(in the rows, 128 means zero)
Each named turn below is shown by a few rows before and after it. Which turns, in which order, take the first row of each later pair to the second? The first pair is answered.
D:
[ 79 115 132 144 124 120 126 138 129 109 138 126 142 165 122 136 122 137
  76 152 144 124  96] -> [109 128 147 122 138 125 158 142 105 123 140 157 122 163 160 137  90 109
  92 157 144 121 152]
[148 120  98 135 130 104 117 145 119 144  93 130 114 133 129 111 165 127
 148 129 155 122 109] -> [130 135 130 174 126 117 104 134 104 110 104 119 135 138  92 126 153 112
 119 135 108 112 130]
[112 110 145 147 138 121 108 138 120 134 132 101 143 108 107 153 122 108
 119 104 108 124 129] -> [138 113 137 116 150 122 131 145 117 154 127 121 120 100 146 148 108 106
 146 110 129 128 153]
[ 86 116 136 172 114 143 103 102 131  96 146  98 150 116  99 123 123 145
  97 106  95 138 117] -> [139 131 131 119 141 149 151 117 106 130 136 142 109 104 179 112  82 119
 145 121 121 137 190]
S:
[103 143 144 164 109 138 107 115 132 114 146 105 137 114  61 165 104 123
 100 114  77 117 140] -> [118 152 128 169 115 113 109 117 125 130 119 121 119 125  37 166 122 106
 111 121  96  99 144]
[189 138 162 141 161 119 115 102 111 140 106 182 122 140 181  97 103 142
 137 142 114 142 162] -> [178 140 178 133 165 135 114 103 128 130 124 181 132 132 183 107  83 147
 127 141 111 150 165]
[140 108  93 123 137  91 141 116  90 115 120 139 117 174 154 140 141 136
 133 145 151  41 115] -> [135  97 107 121 113 119 144 111  80  94 149 121 133 155 196 111 127 162
 123 140 112  57 115]
[128 108 138 160  94 162 152 108 116 124 132  96 156 106 144 145 127 153
 125  76  93 151 100] -> [107 121 146 140 128 164 156 104 153 135 130 114 161 119  97 183 111 128
 110  78 125 143 106]
T:
[149 145 132 128  94 116 152 144  87 141 131 127 107 149 186 115 139 142
 136 126  97 170 110] -> [135 157 156 162  88 119 136 133  91 126 142 104 130 139 128 138 133 131
 108 112  64 163 115]
[135 125 119 131 116 139 134 131 141 152 139 108 137  93 131 123  97 141
 136  91 104 140 133] -> [121 129 119 134 126 130 128 130 155 156 135 107 141  96 116 140  95 137
 130  92 114 136 127]
[122 141 130 107 157 121 143 131 164 157 119 153 115 129 107 162  93  93
 148 142 178 117 149] -> [146 133 125  93 140 135 154 135 133 152 125 154 102 122 183 129  94 109
 164 140 161 133 154]
Then:
(2 to 3 turns a pair)
[134 107 148 153 122 149 115  92 154 125 114  89 151  92  71 144 113 111
  98  95  74 144 121] -> [146 120 141 116 172 138 134 105 174 147  98 136 127 112  70 167  87  74
 110 119 123 128 155]
T D
[147 131 125  89 150 117 147 133 134 142 118 163 108 152 150 132 121 102
 136 150 171 123 151] -> [120 102 113 104 115 127 118 130 135 116 130 127 132 150 177 106 155 150
 124 141 153 140  86]
D T S
[138 114 100 146 150 154 122 103 173 150 144 137 139  90 118 111 137 114
 106 115 143 128 134] -> [148 120 106 138 152 162 134 107 154 151 145 145 133  93 134 111 122 104
 113 122 134 126 163]
T D D
[124 159 165 142 151 117 107 127 119 100 100 110 107 160 113 119 144 135
 109 126  87 120 144] -> [122 146 149 121 169 110 107 127 138 107  94 121  97 179 116 124 151 140
 111 137 127 117 125]
T T D
[150 105 145  91 109 176 135 131 134 129 137  98 117  70 200 106  84 150
 127 112 127 172 152] -> [ 92  98 147 130 111 168  97 120 176 116 135  71 149  84 105 129 113 161
  88  98 139 167  83]
D T
[117  99 121 120 122  85 134 108 117 137 112 156  92 139 223  81 147 150
 166 136 157 150  75] -> [ 62 104 182 150 125 143 118  82 137  80 171 120 149 132 178 108 101 148
 104 132  91 157  80]
S D
[103 114 121 148 107 130 123 125 145 106 151 112 148 139 134 113 140 158
 124 119 102 146  99] -> [107 116 113 112 135 125 131 127 179 129 142 140 133 155 132 135 131 148
 125 133 153 137 100]
S T
[134 130 142  81 146 154 177 133 122  96 141 166 111 159 202 121  88 123
 119 162 124 135 172] -> [142 142 149 105 140 149 175 135  97  94 136 159 117 154 195 118  87 115
 120 158  99 130 188]
S T
[132 124 127 104 143 126 145 133 154 165 124 117 109  84 114 137 104 124
 142  96 148 141 137] -> [124 126 118 140 129 108 121 130 142 154 104 105 118  94  79 135 134 125
 137  91 143 126 112]
D S
[133  98 120 123 118 130 124 128 129 166 125 107 131  90 145 117 131 151
 155 114 135 150 107] -> [113 111 144 124 126 148 119 120 154 159 138 105 146  88 115 142 104 138
 127 108 130 144 114]
T S
[165 128 127 102 125 127 137 139 122 153 127 140 111 100 174 112 120 119
 155 108 128 136 145] -> [136 118 124 108 120 133 119 136 158 149 140 110 134  89 157 111 122 141
 140  94 133 147 106]
S T D
[153 172 168 122 136 111 154 142 120 130 120 173 127 195 130 156 131  78
 115 183 139 101 177] -> [116 157 173 166 106 114 125 131 113  96 128 136 159 201  95 149 164 101
  79 170  98 109 135]
T D D
[143 132 116 106 153 120 151 139 131 165 113 153 112 130 124 137 114 104
 140 123 168 123 150] -> [148 124 134 104 133 146 152 130 110 147 134 139 121 111 173 115  93 121
 140 125 128 143 166]
T S
[130 175 121 104 194 139 140 153 161 182 121 176 113 144 114 151  88 130
 103 151 224 132 157] -> [179 168 106 182 107 124 123 159  41 150 103 136 103 112 177  68 134 165
 143 132 125 138 166]
S T
[128 142 151 141 150 141 130 125 124 125 141 136 133 120 110 143 101  98
  99 135 118 122 151] -> [124 114 123 143 113 138 109 129 126 126 138 107 143 115 134 105 135 156
 106 120 117 144  96]
D T D
[111 109 146 143 102 144 108 133 141 104 118  97 144 127 120 124 132 143
 124 103 101 145 116] -> [139 115 123  99 129 131 133 142 151 149 107 123 115 113 156 126 119 136
 160 103 151 147 139]
D T D
[122 100  91 100 133 124 133 134 147 118 118 142 136 164 148 135 162 126
 136 145 173 115  80] -> [114  96 123  97 122 170 139 126 149  91 161 131 161 142 176 130 122 138
 126 143 133 139 105]
T S
[ 97 139 125 130 159 109 121 114 166 151 123 152 130 132  73 141 137 132
 127 123 156 116 111] -> [145 140 133 114 140 131 155 121  97 140 133 172 110 123 168 103 118 133
 157 138 123 128 168]
D T T
[142 127 119 118 122 117 124 137  96 127 106 140 103 129 125 132 127 114
 148 138 123 120 162] -> [104 114 121 130 104 134 100 130 127 114 128 102 134 121 109 128 139 145
 123 123 108 140 111]
D S T
[136  93 108 153  82 134 145 141 105 119 108 113 109 131 168  51 189 158
 115 155 116 135  72] -> [101 121 176 155 123 178 161 120 129  76 157 118 146 141 110 116 106 105
  59 166  83 130 142]
D S
[160 154 159  96 140 135 157 150 136 148 115 175  96 121 114 186  99 106
  90 153 148 102 163] -> [189 143 143  98 118 134 161 153 100 142 108 178  81 112 173 151 116 121
 115 157 134 108 166]
T S
[104  96 141 140  99 168 124 125 147 125 164  90 175 104 151  99 123 167
 104 107  87 152  96] -> [141 129 165 111 150 168 167 125 142 148 160 143 147 106 150 144  66 109
 111 125 104 136 188]
T D
[114 139 168 154 129 157 136 125 114  84 143 127 138 143 131 134 109 122
  96 138  84 117 177] -> [141 140 118 144 138  99 136 140 107 125  85 162  97 168 125 135 160 110
 131 155 149  90 156]
T S T
[120 151 132 144 125 133 129 144  96 150 120  90 128  80 130 145  96 113
 133 138  93 157 164] -> [117 146 106 114 146 112 130 151 134 181 106 106 116  86 122 145 105 121
 151 138 151 155 133]
T D
[128 130 114 116  82 142 121 153 107 135 129  99 149 152 154  89 177 157
 115 146 160 127 104] -> [145 152 146 134  88 158 138 150  77 116 138 109 147 139 154 101 135 126
 109 150 114 126 178]
T D
[118 116 114 103 117 150 106 119 160 109 135 111 135  97 161 106 166 174
 101 132 145 138  99] -> [148 132 129  78 124 157 135 122 147 118 136 139 118  96 198 111 138 154
 126 140 148 138 149]
D D
[141  99 106  87 148 114 133 127 110 126 160 168 129 175 175 112 134 143
 134 156 146 117 104] -> [122 113 142 151 123 128 114 111  92  93 179 125 162 154 111 126 121 133
  96 134  73 117 118]
T T
[107 118 146 121 133 166 110 114 161 127 166  94 146  83 123 135  86 137
 117  93 125 157 119] -> [ 90 124 136 157 133 133  98 115 156 120 141 104 144 120  62 151 129 123
  99 100 136 135  92]
S T D
[108 120 103 145 117 124 108 139 108  84 101 115 132 147 123  94 180 125
 137 140 120 129 100] -> [ 87 127 114 133 140 131 103 133 148  87 114 116 142 154  96 118 157 113
 113 139 144 127  96]
S T S
[133 113 136 142  98 141 109 117 117 136 130  89 137  95 111 110 131 147
 140  98  94 144 114] -> [146 105 111  97 117 124 122 129 135 164 113 120 109 112 141 110 146 150
 161 115 155 141  96]
T T T
[103  80 111 150 101 139 106 136 146 108 135  98 170 125 148 100 175 193
 114 115 130 139  47] -> [107  83 102 139 111 131 113 141 161 118 121 107 162 131 147 108 178 188
 117 122 160 133  37]
T T T
[ 87 136 183 151 125 146 114 131 140 108 146 104 169 120  87 160  88 115
  76 123  85 121 124] -> [138 148 170  92 155 138 158 150 142 166 134 145 124 102 140 160  53  91
 125 124 134 125 181]
D T S
[133 120 129 118 117 147 144 127 106 125 137 134 125 130 176 101 119 142
 138 135 111 140 149] -> [135 125 118  92 145 131 146 132 151 162 124 150 116 125 139 132 113 121
 144 132 162 137 143]
T S D
[137 146 104 147 144 136 136 143 152 121 149 125 121 137 153 121 112  98
 145 143 163 105 182] -> [136 135  91 145 140 131 135 144 161 131 147 127 121 136 159 116 125 104
 150 139 180 110 163]
D D D
[105 132 102 102 138 139 144 112 192 137 157 102 137 141 120 125 102 129
 110 143 122 167  88] -> [135 135 103  92 131 147 168 116 163 138 159 115 126 127 171 108  87 127
 128 142 107 173 123]
D D T
[122 125 114 121 153 102 136 154 136 135  96 150  94 170 116 137 142 113
 154 188 171  98 148] -> [114 135 129 138 152 105 136 145 122 116 102 148 106 169 103 147 132  99
 138 191 144  95 166]
D D
[128 137 143 161 125 122 109 112  91 123 127 120 134 129 147 112 140 116
 134 108 108 134 140] -> [145 138 141 130 142 122 123 116 100 138 131 132 120 115 172 108 121 117
 148 112 126 139 150]
T D S
[136 143 141 129 109 153 107 103 114 139 140  88 144 108 144 105 134 117
 115 118 131 181 119] -> [128 145 136 133 131 135 103 103 134 153 127  99 138 121  89 133 145  95
 107 125 156 164 115]
T S
[133 140 117 110 131 141 138 115 157 128 158 135 142 129 143 163 100  97
 116 135 158 119 156] -> [120 135 128 128 123 141 123 108 160 114 162 125 157 135 118 165 108 105
 101 136 141 121 142]
D D
[102 135 145  88 178 147 141 123 190 127 151 142 132 142 107 173  84 113
 103 141 171 126 136] -> [151 153 122 140 163  93 145 137 105 139  97 164  97 157  94 155 125  82
 136 145 152  90 174]
S D D
[103 140 123 132 147 118 112 128 182 160 122 117 143 115  46 167 126 115
 123 113 159 122 111] -> [ 86 141 141 157 136 123 106 126 154 119 130 115 163 139  43 166 137 118
  97 124 118 117 109]
T D
[115 141 157 153 113 150 126 121 127 105 156  99 146 103 116 138  91 134
 101 111  83 143 162] -> [101 115 128 143  98 138 107 129 154 125 141  78 144 104 116 126 130 166
 114 101 122 152  89]
D D
[142 137  70  49 165 136 123 135 129 142 134 187 110 165 137 150 134 119
 151 164 191 152 137] -> [162 157  84 111 146 122 123 130  57 118 119 186 108 172 111 141 142  90
 147 171 129 123 180]
D D S
[160 160 127 111 153 128 158 124  88 119 115 170 112 166 144 128 125  93
 136 165 131 118 179] -> [119 118  97 112 103 132 118 123 119 112 127 117 131 150 172  87 170 176
 139 143 137 142  68]
D S
[144 121 104 130 110 135 122 128 153 163  93 142 111 135 129 151 143 153
 146 143 172 136 133] -> [115 127 135 164  98 160 108 108 155 119 120 122 146 134  97 167 123 147
 104 138 123 136 149]
S D S
[171 121 106  98 136 129 148 139 134 156 107 136 102 116 219 107 118 122
 196  96 120 146  99] -> [ 96 114 134 135 127 158 108 117 182 106 144  84 161 121 141 129 119 147
 127  91  84 159  47]
S D
[124 139 101 112 114 131 130 132 138 110 148 132 127 160 179 105 159 163
 133 122 112 131 120] -> [136 160 120 103 141 128 147 131 131 119 151 160 123 164 168 129 124 117
 131 129 115 114 168]
D T D
[132  99 106 106 125 117 115 145 136 142 110 132 121 142 152 121 175 156
 138 153 166 115  93] -> [157 134 148 133 115 143 136 136  80 112 134 135 126 121 162 125 125 121
 131 148  89 116 182]
D D T
[124 128 135 113 151 140 143 124 105 101 126 163 121 175 134 141 119 106
 122 154 145 109 157] -> [132 108  97 110 123 122 126 135 101 117 111 142 113 161 162 106 157 143
 142 140 153 113 112]
S T D
[110 114 119 149 100 115 117 132 121 120 116 109 135 148 122 113 166 139
 123 130 134 116  90] -> [124 139 133 133 136 114 142 127 119 133 118 153 121 159 106 145 135  95
 122 147 144  98 150]
D T T
[114 129 154 139 133 162 143 120 111 112 158  81 147 119 102 154 105 128
 101 119  94 139 151] -> [122 115 123  80 169 139 162 135 154 153 133 122 115 150 132 164 119 123
 121 136 181 130 128]
T T
[109 142 155 135 120 127 137 106 128 118 130 125 131 120 134 150  95 108
  92 128 107 116 159] -> [127 142 131 118 133  95 147 114 125 143  97 144 108 140 136 145 113 100
 119 142 145 106 151]
S T
[139  89 129 148  91 135 117 126  97 148 121 152 132 108 173 112 164 164
 131 108 123 130  78] -> [100  99 154 133 135 146 121 117 165 151 135 160 153 112 106 163 133 141
  96 111 156 128  74]
T S T
[ 89 131  94 124 159 109  95 146 146 109  89 144 138 162 111 151 139 158
 129 133 145 102  96] -> [ 85 139 107 135 160 116  97 139 135  97  95 140 150 165  95 160 130 150
 111 135 127 102 109]
D D D
[ 94 102 124 145  95 165  79 103 155 127 132  86 154  97 119 115 147 117
 115  74  93 144 104] -> [114 132 149 131 134 171 107 102 151 138 130 127 143  96 106 155  98  63
 120  80 100 130 185]
D T
[150 111 130 107 150 122 127 118 155 115 127 127 132 145  97 133 126 139
 106 136 143 110  96] -> [167 123 136 139 136 121 132 119 113 101 121 131 128 144  96 126 122 126
 104 139 111  96 135]
S D
[127 148 146 139 152 126 132 134 145 142 128 103 134  91 111 150 106 108
 100 100  91 133 151] -> [146 149 123 125 164  96 141 144 146 166  98 131 111 105 115 149 131 102
 125 107 136 119 143]
S T
[159 134 109  87 114 135 140 122 127 171 125 122  95 105 156 108 116 151
 151  89 109 140 150] -> [114 124 105  95 138 130 113 112 180 158 132 114 117 131  97 133 137 156
 114  97 143 130  96]
D S T
[143 115 113 118 100 164 121 133 139 132 140 131 121 113 196  73 108 150
 157 152  97 166 157] -> [ 92 110 121 102 132 169 109 125 210 138 155 125 145 127 132 115 103 152
 122 146 137 166 109]
S D
[138 102 109 156  94 118 112 143 119 144 107  93 116 101 129  79 178 164
 158  98 113 141  91] -> [121 107 111 163 116 110 103 142 151 147 106  93 124 112  73 113 175 146
 143  97 135 132  84]
T T
[ 68 121 154 162 129 141  96 124 134  84 170 116 161 164 131 131 134 144
  95 136 109 125  98] -> [ 90  99 114 114 135 132 103 134 158 124 152 131 132 156 184 111 152 168
 135 135 169 138  69]
D D
[121 119 134 150  87 134 138 126  75 144 130 117 123 132 118 123 170 120
 121 130  68 115 121] -> [134 114 109 104 111 114 151 140 101 174 113 145  99 151 138 130 186 114
 141 148 139 112 104]
T T T
[111 135 124  98 141 124 148 145 144 118 116 167 150 136 136 124 133 102
 112 136 152 129 104] -> [125 132 113 127 121 109 142 146 111 110 102 159 147 138 144 103 157 103
 127 137 133 123 116]
D S T
[149 120 123 120 134 106 113 143  91 131 119 135  95 138 149 140 140 116
 156 151 122 101 143] -> [124 113 143 136 124 136 100 133 103 102 151 109 120 125 151 131 135 139
 125 144  82 118 132]
S D D
[ 60 116 147 145 137 168 119 105 174  81 168 110 160 143 107 152 118 132
  85 123 119 142  93] -> [137 141 126 102 179 130 166 124 141 137 121 184  95 149 147 158 106  73
 148 147 173 117 174]
D S
[124 131  98 167 108 116 113 118  97 165 123 104 115 110 127  86 145 156
 154 128 100 147  98] -> [106 156 123 183 133 116 118 111 114 161 125 118 123 122  57 130 121 112
 128 133  94 128 131]
D T
[119 141 155 147 121 163 114 153  88 112 149 118 123 117 113 128  92  98
 103 134 108 125 164] -> [126 126 121  96 148 140 123 161 129 158 122 140  97 128 122 132 109 102
 131 134 197 125 130]
T D
[162 148 123 148 143 123 129 145  82 116 111 140 103 131  86 155 141  75
 123 133 125  85 143] -> [151 120  90 138 126 109 112 154 101 123 101 125 100 138 110 129 178 113
 136 126 158  94  68]
T T D
[110 130 169 111 137 171 142 120 131 108 123 134 143 128 113 137  91  64
  81 143 113 135 135] -> [136 123 121 106 138 115 138 133 133 152  70 150 113 143 105 124 145  69
 116 145 177 121  98]
S D
[142 126 119 139 121 115 138 129 124 112  94 164 109 134 108 122 120 107
 139 165 146 119 127] -> [153 122 118 135 108 125 138 135 113 118  96 151 112 117 154 102 114 123
 148 159 139 134 130]
S T D
[134 138 109 151 110 123  95 139 129 145 120  92 128 118  78 152 113  95
 126 114 115 128 137] -> [149 138 114 143 108 133 103 143 116 155 125  90 127 102 108 140 100  96
 137 107 110 136 158]
D S T
[ 99 130 128 110 140 135 107 105 146 137 146 121 129 122  80 134 130 134
 143  84 134  95 132] -> [122 118 103  91 125 126 119 114 123 146 127 126 108 125 127 108 151 152
 170  88 146 100 126]
T S
[127  90 102  92 105 127 132 125 153 143 109 152 114 141 120 174 142 127
 143 102 161 104  86] -> [121  88 119 136  70 140 121 114 117 118 118 114 134 121 115 151 145 134
 130  83  86 112  92]
S T T
[104 106 141  63 168 159 143 130 202 155 146 129 139 116 132 129  97 149
 125 108 171 144 113] -> [ 90 126 147 150 155 127 115 120 155 123 120 120 151 149  23 150 133 109
  95 113 121 104 119]
S D
[154 166 100 145 159  89  99 146 136 100 129 179 126 133  91 175 143 114
 103 115 134 101 122] -> [181 159  88 155 129  86 101 155  90  92 123 168 117 122 147 137 162 134
 128 111 105 113 136]
S D
[111 142 138  98 117 148 149 124 119 102 146 132 157 102 155 116  97 109
 125 147 107 142 157] -> [120 148 131  81 143 131 154 128 126 123 127 162 140 113 144 123  94  93
 138 152 149 132 161]
S T
[152  97 104 131 105 106 127 148 122 150  83 170 117 133 129 108 145 119
 151 146 141  85 119] -> [128  89 142 131  87 162 129 138 120 109 139 144 150  99 164  95  99 140
 120 132  85 115 133]
T S
[138 135 133 145 114 148 135 121  91 109 128 135 129 138 165 118 138 131
 131 137  82 119 143] -> [104 139 146 126 149 161 137 115 140 112 139 145 144 149 119 161 112 117
 104 140 115 118 146]
S T
[144 119 108 137  81  91 105 107 107 156 132  73 129  80 145  83 153 155
 125  87 104 162 117] -> [ 94 124 139  94 133 115 111 101 193 158 164  87 153  91  99 145 104 139
  92  91 147 170 111]
S T
[117 112 134  60 176 125 157 133 171 123 153 172 139 160 147 175 102 116
 125 164 186 136 132] -> [154 141 136 121 164  95 157 129  84 103 124 187 126 180 120 168 117  76
 133 171 131 104 188]
S D D
[133 133  98  96 133  98 134 158 116 162 107 140 125 131  99 119 159 103
 161 138 162 106 111] -> [112 129 109 130 112 106 114 152 114 127 118 114 148 141  73 109 175 115
 136 136 125 108  88]
T D T
[101 125 134  90 122 134 114 117 126  98 123 163 120 145 149  99 174 156
 153 159 173 125  81] -> [121 149 172 119 111 157 131 109  78  72 141 164 121 123 158  95 133 133
 144 145 104 129 157]
D D T
[108 121 150 101 156 128 144 118 158 120 170 159 139 144 119 149 108 138
 119 168 180 133 128] -> [117 109 143  92 144 135 151 122 144 117 170 158 133 142 164 126 118 156
 134 170 175 144 124]
D T
[128 123 126 126 126 131 134 132 140 151 118 128 127  67  93 158  60 134
 127 103  98  95 150] -> [150 124 105 123 134 105 135 141 130 176  86 144 106  82  96 148  83 126
 147 105 124  87 143]
S T
[146 144 120 153 110 157 138  99 109  82 148 111 124  42 126 106 123 105
 126 141 131 146 145] -> [147 135 106 119 125 155 140 107 133 101 149 119 109  36 146 108 119 118
 144 134 168 157 131]
S D T
[134 118 150 114 108 160 156 126 117 121 169 112 141  95 171 119  88 129
 109 108 100 149 149] -> [139 117 146 115 108 161 156 126 122 129 172 106 143  81 162 122  87 128
 114 100 101 152 140]
D T D
[ 93 118 100 165 148 113 108 145 175 144 117 153 125 140  95 149 121 113
 124 126 192 140 102] -> [142 120  85 159 124 104 123 154 113 154 104 158  91 123 165 102 134 124
 170 126 172 145 133]
D D S
[ 94 142 127 162  98  88  63 162  99 123 112 107 101 154 101  90 174 182
 126 121 141 113 100] -> [114 172 148 136 152  87 108 174 101 138 106 157  79 172  83 136 127 122
 126 148 167  94 173]
D T T
[ 88  95 160 131 127 169 128 132 169  94 140 139 153 167 140 145 113  77
 105 163  90 136 124] -> [117  94 151 108 113 176 138 136 146 105 140 140 134 146 200 117 106  89
 131 158  86 156 140]
D T
[136 140 132 149  94 158  88 102 118 128 157  99 171 106 110 127 128 140
 136 117  44 152 132] -> [181 150 103  84 137 126 120 123 136 196 121 159 117 107 135 140 124 110
 185 134 131 143 160]
S D S
[ 86 119 125 128 138 126 100 123 191 130 146 106 151 115  59 144 130 140
 109 108 144 133  87] -> [147 112  92  96 136 107 126 140 158 174 114 127 103 104 148 102 147 148
 172 112 179 140  98]
D D S
[ 97 113 128 162 129  93 113 114  95 127  73 101 134 138  70 158 117  88
 166 152  99 116 113] -> [126 102 105 116 127  90 134 127  85 145  67 126 108 150 149 135 126 103
 203 169 133 125 106]
T T
